grid = ((151, 107, 110, 119, 118, 116, 119, 125, 126, 122, 117, 125, 127, 119), (126, 124, 127, 122, 123, 130, 123, 129, 133, 132, 128, 134, 129, 120), (132, 113, 112, 125, 121, 117, 117, 125, 131, 119, 119, 121, 124, 113), (138, 113, 126, 122, 123, 129, 126, 122, 123, 140, 125, 139, 125, 120), (133, 119, 120, 115, 120, 113, 120, 118, 131, 115, 111, 129, 121, 114), (140, 125, 127, 130, 128, 125, 120, 131, 135, 126, 128, 132, 125, 128), (145, 116, 104, 125, 126, 125, 115, 127, 124, 126, 117, 135, 117, 121), (123, 132, 133, 130, 133, 129, 130, 138, 137, 135, 130, 136, 143, 142), (134, 129, 130, 125, 130, 131, 136, 132, 137, 144, 131, 133, 139, 130), (119, 133, 132, 141, 126, 129, 126, 121, 131, 121, 126, 129, 123, 120), (132, 118, 117, 121, 129, 120, 116, 122, 123, 113, 121, 119, 117, 117), (132, 124, 130, 126, 127, 131, 127, 125, 135, 117, 136, 133, 130, 135))
The entry just left of the smallest entry is 116
Report the entry just right of the largest entry.
107
Report the entry just right of 143.
142

[[130 124 129 127 127 125 121 127 130 131 122 142 130 130]
 [130 130 130 127 127 131 126 132 130 125 121 124 123 129]
 [130 140 133 129 131 126 126 136 130 123 121 124 122 122]
 [134 130 126 125 120 126 127 131 134 135 119 124 127 137]
 [125 127 133 127 130 114 144 130 127 122 129 111 129 129]
 [126 130 122 140 127 132 119 131 133 133 121 128 123 129]
 [130 119 130 124 133 126 126 122 130 125 125 128 135 116]
 [123 125 121 152 137 131 108 139 122 127 115 127 120 129]
 [130 130 141 116 122 126 141 131 130 125 139 124 133 129]]
Rows and columns are numbered from 0.
The entry in row 2 and column 2 is 133
The minimum -> 108
Find the top-right entry.
A: 130
The entry directly above the smallest entry is 126
Find the top entry of the column that holds the smallest entry.
A: 121
The entry at row 0, column 0: 130
Find the entry at row 2, column 0.
A: 130
The entry in row 0 and column 1 is 124
The entry at row 1, column 0 is 130
Find the entry in the bottom-right corner.
A: 129
Find the entry just left of the largest entry.
A: 121
The bottom-left entry: 130
Find the entry in row 2 and column 1.
A: 140
The entry at row 0, column 2: 129
The entry directly above 115 -> 125
Find the entry just right of the largest entry.
A: 137
